In the rows, zero is written as 128.
Where one turn sends some rows of the set: a few examples, then the rows asked
R: [ 96 127 113 163 110 139 114 134 139 146 144 105 139 154 139 147  97]
D: [124 127 124 127 135 165 145 111 110  99 130 186 175 140 111 119 135]
S: [119 142  80 137 125 118 129 165 128 133 106 150 165 136 118 124 127]
V: [ 90 107 145 147 127 146 110  87 150 105 146 152 132 173 121 110 144]
Z: [ 99 105 111 126  86 164 104 103 127 105 126 151 143 179 112 131 155]
F: [122 142 187 127 106 177 115 124 126 119 124 112 145 172 141 121 131]
J: [146 152 144 101 131 153 115 147 137  97 144 160 117 167 123 126 112]
G: [122 138 135 123 110 163 119 127  93 125 132 151  96  91 122 120 103]
C: [107  97  96 137  89 169  92 142 127 133 120 125 160 156 132 149 117]
B: [116 104 115 107  90 130  93 128 129 101 108 166 167 142 111 145 117]
T: [109 106 148 115 126 106 116 132 133 116 127 154 161 143  87 126  89]
N: [ 96 133 131 170 118 158 121 111 118 125  98 124 173 143 150 128 167]
K: [144 147 135 130 131 152 146 135 125 125 125 131 153 110 123  67 106]
Q: [107 115 162 119 107 146 117 112  92 131  97 134 108 109 121  91 135]
P: [122 149 151 130 120 133  84 180 157 130 109 120 134 158 124 118 136]
U: [144 151 119 160 150 133 131 129 105 119 108 106 109 130 130 102 135]
W: [109 126 119 132 106 151  99 142 130 140 122 143  90 106 132  77 140]
E: [128 161 160 170 134 157 116 120 123 104 125 140 137 104 104  95 148]

F goes to P
W goes to G
S goes to D
Now find these:
R goes to T
K goes to E
B goes to Z

Where one turn sends some rows of the set: a few examples, then the rows asked
nobo: [128 118  83  81 144 141 134 120 151 138 128 124 107 101 125  95 137 138]
Zedib: [123 125 151 135 162  93 153  98  96 127 134 134 103 116 120  96 135 122]
gakas: [136 138 124 122 129 131 135 145 114 147 123  93  83 145 101 114 103 151]
tutib: [117 171  83 122 111  93 144 118 145 124 161 116 158 175 122 108 123 119]
piveg: [112 104 131 128  98  94 132  97 125 114 110 163 104 142 146 118 131 117]
Gep: [157 117  78  90 133  93 158 151 118 145 114 147  96 117 117 125 118 138]
vap: [126 163  73 131 112 100 130 103 134 124 155 120 164 164 128 108 115 113]
burik: [134 136  57 144 142  89 132 141 111 132 126 160 118 125 139 117  99 116]
lemi: [108 139 121 170 123 119 110 116 131 159 158 157 114 122 148  85 108 155]
Lasa: [108 131  91  90 141 127 122 158 140 152 128 173 122 109 147 100 126 121]
bulo: [152 120 113  74 120  92 142 123 157 139 122 128 126 135 109 139 141 162]
veruv: [134 136  74 104 129 123 138  83 163 124 145  98 144 139 117 106 143 141]
gage: [134 111  92  71 148 129 133 114 161 148 124 127 117 113 127 105 147 140]
Nosep: [116 119 148 150 149 102 144 107  96 121 150 143 136  92 137 110 133 122]
bipe: [122 144 110 148 142 128 127 128 109 156 125 133  82 125 119  80  98 150]
kudi: [127 143  76 162 136  91 105 106 154 124 138 153 156 142 142 126 107 131]
sev: [114 136 144 152  95 123 111 127 148 151 164 132 137 139 149 125 121 162]
vip: [110 110 139 133 113  72 141 116 135 111 121 120 101 139 146 134 122  99]
vos: [139 168 142 141 116 141 140 109 156 140 161 135 160 109 136 120 108 152]
badis: [113 155  79 115 124  87 124 148 114 143 140 165 143 147 139 113 106  94]
Rab: [108 115 128 132 130  67 125 115 125 108 125  93 108 118 117 126 106 117]
rud: [131 140  80  99 126 125 153  98 158 124 156  93 134 139 108  98 136 141]
Lipe: [135 182 118 163 134 122 154 119 135 140 161 148 134 109 138  91  92 140]
tisen: [117 129  91  77 147 105 128 156 129 153 120 166 117 113 146 115 126 114]
zanid: [111 122 147 146 129 120 122 108  94 110 136 132 156 109 137 142 135 119]
beze: [136 134 149 121 101 131 135 145 139 146 142  97 121 153 122 140 120 156]
detab: [105 114 115 123 120  83 102  91 107 107 111 110 124 101 104 106 101 136]
Peva: [143 186 124 137 146 126 160 141 122 144 131 151 104 123 123  89  88 124]
dem: [152 159 146 108 117 157 153 124 151 134 133 127 139 122 125 131 113 149]
Leba: [132 139 105 119 125  91 112  97 179 129 137 130 157 149 125 133 131 157]
Tenu: [155 167 137 107 132 150 158 148 131 145 115 135 107 133 113 117 101 135]
Seki: [105 163  94 110 121 100 125 158 132 136 149 168 148 153 144 112 117 102]
Fazap: [130 135 153 120 154 110 143  99 101 116 112 126 107 157  99 108 139 118]
tok: [110 110 126 121 105  97 105  80 107 108  94 157 118 121 127 103 121 141]
daf: [121 133 160 133 137 126 127 103  98 112 110 131 139 150 112 140 133 116]

tisen goes to badis
Rab goes to detab
Now find these:
bulo goes to Gep
beze goes to gakas
Tenu goes to Peva
Lasa goes to Seki
Fazap goes to Zedib

